A single turn carries every row of the set below to another of its rows. Some are shown first; where does it send the rows asked next?
kop: -0.797,-1.312,2.352,-0.391,1.235,-1.107,1.351,1.545,-0.176,1.972,0.333,-1.711,-0.697,0.306,0.091,-0.143,0.263,-0.039,-1.819,-0.123,0.914,-3.403,0.096,1.513,0.337,-0.013,-1.087,-1.118,-1.235
vovo: -0.367,-0.166,0.629,-2.052,0.053,-0.052,0.195,0.261,-0.581,0.195,1.230,-0.913,-0.964,0.150,0.378,-0.855,0.723,-0.883,0.990,1.310,0.076,2.463,-1.667,2.604,2.560,1.384,3.038,-1.170,-0.852
Nodam: -4.827,3.467,-0.295,2.217,-0.671,1.153,0.376,-0.867,-1.503,0.054,-0.213,-0.990,-0.304,0.361,-0.595,-0.727,1.806,-1.536,-0.617,-1.077,-0.691,0.045,0.458,1.382,-0.328,0.214,-0.131,-1.051,0.034
radu: -0.443,3.201,1.106,-0.376,1.099,0.212,0.513,1.095,-1.141,1.102,2.274,0.049,-1.408,-0.071,1.009,-0.978,1.319,2.255,0.521,-0.051,0.419,2.443,-1.574,2.375,-2.971,0.618,-1.371,-1.152,-1.804
Gof: -1.657,1.699,1.414,-1.177,0.939,0.405,-0.524,-0.128,-1.100,2.924,2.366,-1.474,-0.412,-0.735,-0.052,-0.685,-0.192,-2.159,0.617,-0.605,0.457,2.032,0.379,0.606,0.626,1.584,3.293,-2.138,2.022
mev: 0.036,0.675,-0.371,-3.106,0.393,-1.197,0.596,0.257,-0.774,1.473,2.034,3.622,-0.942,-0.004,1.452,-0.657,1.433,-0.870,-0.264,-1.255,-0.167,-0.705,3.002,2.037,1.161,-0.135,1.319,-1.156,-0.360
Sode: -0.410,0.469,2.022,-1.573,0.813,0.104,0.467,0.604,-0.635,1.234,1.931,-0.691,-1.119,-0.373,0.023,-0.862,0.767,-1.576,1.403,0.392,0.770,2.686,-1.346,2.197,2.344,1.868,3.079,-1.601,-0.164
nuto: -0.049,0.650,-0.503,-3.184,0.230,-1.252,0.432,0.246,-0.804,1.401,1.972,3.611,-0.799,0.027,1.455,-0.703,1.270,-0.841,-0.300,-1.202,-0.252,-0.779,3.035,2.010,1.092,-0.194,1.310,-1.155,-0.377
Tedu: -0.095,0.849,-0.178,-3.117,0.479,-1.254,0.520,0.309,-0.909,1.724,2.193,3.682,-0.867,-0.118,1.375,-0.754,1.416,-1.079,-0.189,-1.361,-0.149,-0.690,3.136,1.910,0.982,-0.087,1.349,-1.299,-0.125
vubu: -4.098,2.554,-0.565,1.847,-1.074,0.942,0.694,-0.601,-1.261,-1.303,-0.801,-0.559,-0.625,0.764,-0.335,-0.911,2.250,-0.896,-0.410,-0.097,-0.773,0.247,-0.691,2.475,0.620,0.046,-0.215,-0.561,-1.466
gumob: -0.900,-1.083,2.559,-0.331,1.420,-1.038,1.379,1.513,-0.147,2.264,0.435,-1.734,-0.620,0.178,0.104,-0.163,0.255,-0.278,-1.776,-0.362,1.042,-3.391,0.141,1.324,0.229,0.045,-1.165,-1.309,-1.033
lefa: -0.150,0.845,-0.262,-3.142,0.541,-1.090,0.455,0.247,-0.879,1.775,2.217,3.580,-0.834,-0.056,1.319,-0.688,1.371,-1.034,-0.297,-1.483,-0.170,-0.742,3.161,1.841,0.884,-0.179,1.275,-1.198,-0.072
ped: -1.000,3.807,0.882,-0.215,1.284,0.407,0.062,0.802,-1.342,1.868,2.574,-0.213,-1.034,-0.159,0.935,-0.948,0.919,1.916,0.179,-0.557,0.165,2.238,-0.706,1.547,-3.832,0.581,-1.295,-1.364,-0.696
Tifu: -1.239,3.634,-0.563,-0.620,0.630,0.437,-0.323,0.305,-1.225,1.332,2.085,-0.531,-0.685,0.148,1.193,-0.930,0.791,2.412,-0.379,0.043,-0.512,1.879,-0.623,1.560,-3.933,0.060,-1.343,-1.059,-0.704
vasol: -0.174,0.786,-0.590,-3.119,0.317,-1.105,0.348,0.122,-0.859,1.589,2.093,3.475,-0.772,-0.019,1.471,-0.654,1.300,-0.927,-0.431,-1.325,-0.338,-0.780,3.244,1.797,0.909,-0.277,1.306,-1.171,-0.079
dis: -3.931,3.141,1.993,2.418,0.030,1.009,1.299,0.192,-1.414,-0.203,0.391,0.013,-1.177,0.159,-0.822,-0.917,2.511,-1.823,0.517,-1.334,0.593,0.824,-0.661,2.372,0.865,0.909,-0.156,-1.125,-1.080
fabu: -0.040,0.767,-0.150,-3.122,0.505,-1.185,0.584,0.298,-0.749,1.490,2.139,3.727,-0.871,0.017,1.448,-0.738,1.444,-0.852,-0.207,-1.283,-0.125,-0.702,2.936,2.052,1.117,-0.113,1.260,-1.210,-0.353
Kovu: -1.188,-1.030,1.786,-0.443,1.069,-1.052,0.964,1.182,-0.240,2.357,0.329,-2.145,-0.320,0.266,0.129,-0.144,-0.036,-0.137,-2.254,-0.242,0.485,-3.631,0.592,0.885,-0.224,-0.172,-1.097,-1.205,-0.628
gipad: -4.337,3.582,1.705,2.625,0.152,1.052,0.959,0.004,-1.625,0.468,0.433,-0.313,-0.928,-0.029,-0.814,-0.844,2.202,-2.034,0.174,-1.618,0.477,0.434,-0.017,1.757,0.184,0.919,-0.083,-1.400,-0.286
kaza: -1.249,-0.960,2.170,-0.281,1.242,-0.964,1.089,1.303,-0.308,2.497,0.401,-2.008,-0.435,0.206,0.064,-0.102,-0.003,-0.229,-2.112,-0.460,0.774,-3.579,0.603,0.883,-0.235,-0.127,-1.055,-1.259,-0.532
Bipe: -2.108,1.613,-0.163,-1.471,0.367,0.356,-1.035,-0.732,-1.107,2.640,1.878,-1.996,0.145,-0.380,0.109,-0.625,-0.419,-1.754,-0.131,-0.138,-0.564,1.592,0.765,0.247,0.164,1.037,3.216,-1.780,2.270
pimi: -0.932,3.207,-0.654,-0.693,0.354,0.260,-0.172,0.362,-1.068,0.808,1.791,-0.488,-0.841,0.192,1.322,-0.919,0.944,2.699,-0.326,0.302,-0.646,1.881,-1.088,1.869,-3.562,0.032,-1.371,-0.883,-1.323
Mor: -4.598,2.978,-0.778,1.854,-1.013,1.070,0.290,-0.812,-1.364,-0.776,-0.581,-0.852,-0.330,0.696,-0.422,-0.756,2.003,-1.075,-0.762,-0.550,-0.897,0.013,0.019,1.858,0.150,-0.022,-0.172,-0.725,-0.662
beg: -1.088,-1.095,1.655,-0.500,0.941,-1.045,0.994,1.208,-0.118,2.036,0.155,-2.051,-0.327,0.450,0.173,-0.112,0.022,0.002,-2.294,-0.075,0.386,-3.642,0.388,1.090,-0.212,-0.394,-1.143,-1.117,-0.768
natol: -2.033,1.116,-1.470,-1.944,-0.324,0.250,-1.292,-1.009,-0.851,1.583,1.144,-2.222,0.254,-0.020,0.385,-0.620,-0.487,-1.029,-0.550,0.659,-1.214,1.396,0.411,0.607,0.405,0.519,3.049,-1.458,1.749
ledom: -0.930,-1.324,1.635,-0.508,0.913,-1.055,1.141,1.250,-0.115,1.779,0.173,-2.092,-0.385,0.449,0.239,-0.162,0.155,0.155,-2.046,0.058,0.418,-3.620,0.189,1.244,0.134,-0.308,-1.153,-1.016,-1.031
fen: -3.650,2.687,1.363,2.162,-0.303,0.873,1.383,0.162,-1.262,-0.889,-0.080,0.002,-1.253,0.422,-0.702,-0.878,2.637,-1.489,0.568,-0.714,0.284,0.783,-1.079,2.843,1.213,0.751,-0.229,-0.826,-1.722
lidan: -4.757,3.701,0.790,2.499,-0.185,1.149,0.593,-0.435,-1.690,0.468,0.251,-0.647,-0.608,0.117,-0.674,-0.793,1.951,-1.905,-0.247,-1.575,-0.060,0.238,0.429,1.408,-0.268,0.539,-0.157,-1.308,0.161
tepo: -0.607,3.032,-0.301,-0.750,0.445,0.214,0.154,0.689,-1.035,0.519,1.733,-0.244,-1.052,0.319,1.273,-0.995,1.063,2.765,-0.076,0.538,-0.468,2.192,-1.460,2.263,-3.122,0.114,-1.448,-0.828,-1.773
memaz: -3.812,2.432,0.387,1.908,-0.686,0.909,1.062,-0.152,-1.191,-1.376,-0.522,-0.242,-1.041,0.643,-0.450,-0.853,2.540,-1.014,0.020,-0.270,-0.184,0.562,-1.026,2.895,1.170,0.415,-0.276,-0.588,-1.863
nipu: -0.866,-0.086,-0.926,-2.342,-0.544,0.034,-0.350,-0.341,-0.511,-0.018,0.713,-1.477,-0.447,0.380,0.643,-0.893,0.408,-0.441,0.245,1.757,-0.883,1.960,-1.260,2.329,2.084,0.796,3.007,-0.969,-0.370
vovol: -0.358,2.987,0.388,-0.592,0.768,0.096,0.384,0.990,-0.988,0.657,1.984,-0.031,-1.319,0.141,1.182,-1.055,1.291,2.490,0.400,0.272,-0.113,2.368,-1.679,2.482,-2.936,0.429,-1.374,-0.841,-2.052
migib: -0.978,-1.008,2.485,-0.262,1.341,-0.993,1.235,1.453,-0.247,2.447,0.549,-1.873,-0.523,0.190,0.031,-0.115,0.132,-0.271,-1.889,-0.479,0.991,-3.407,0.419,1.070,0.044,0.009,-1.174,-1.328,-0.652
Risov: -0.834,-1.423,1.959,-0.517,1.082,-1.052,1.257,1.394,-0.010,1.796,0.208,-1.868,-0.557,0.457,0.231,-0.228,0.190,0.097,-2.042,0.033,0.679,-3.500,-0.029,1.545,0.210,-0.220,-1.186,-0.982,-1.297
tebo: -0.233,0.908,-0.448,-3.079,0.401,-1.176,0.372,0.210,-0.890,1.623,2.178,3.576,-0.747,-0.204,1.493,-0.685,1.280,-0.924,-0.417,-1.392,-0.285,-0.745,3.181,1.808,0.890,-0.133,1.329,-1.247,-0.015
kepen: -0.178,0.774,-0.627,-3.166,0.315,-1.245,0.409,0.196,-0.838,1.417,1.982,3.530,-0.772,-0.042,1.443,-0.694,1.358,-0.821,-0.471,-1.208,-0.399,-0.827,3.146,1.922,0.971,-0.285,1.320,-1.145,-0.282
puf: -1.055,1.232,2.235,-1.183,1.121,0.240,0.107,0.505,-0.912,2.257,2.346,-0.981,-0.861,-0.755,-0.115,-0.794,0.399,-2.106,1.275,-0.338,0.977,2.464,-0.542,1.390,1.489,1.994,3.195,-1.973,0.855
zud: -1.411,0.350,-1.773,-2.372,-0.679,0.011,-1.007,-0.951,-0.588,0.513,0.688,-1.964,-0.014,0.324,0.627,-0.716,-0.079,-0.556,-0.407,1.494,-1.287,1.556,-0.499,1.479,1.142,0.431,2.988,-1.008,0.504
nof: -1.234,3.846,0.176,-0.337,0.979,0.406,-0.171,0.521,-1.378,1.808,2.356,-0.480,-0.836,-0.082,0.988,-0.843,0.746,2.034,-0.167,-0.428,-0.196,1.935,-0.482,1.332,-4.096,0.285,-1.310,-1.279,-0.573
samo: -0.678,3.617,1.277,-0.280,1.310,0.262,0.395,1.045,-1.281,1.678,2.448,0.062,-1.334,-0.234,0.944,-0.957,1.126,1.990,0.517,-0.485,0.395,2.336,-1.117,1.990,-3.290,0.670,-1.334,-1.277,-1.218

fen goes to dis
vovol goes to radu
beg goes to ledom
Now these:
zud goes to nipu

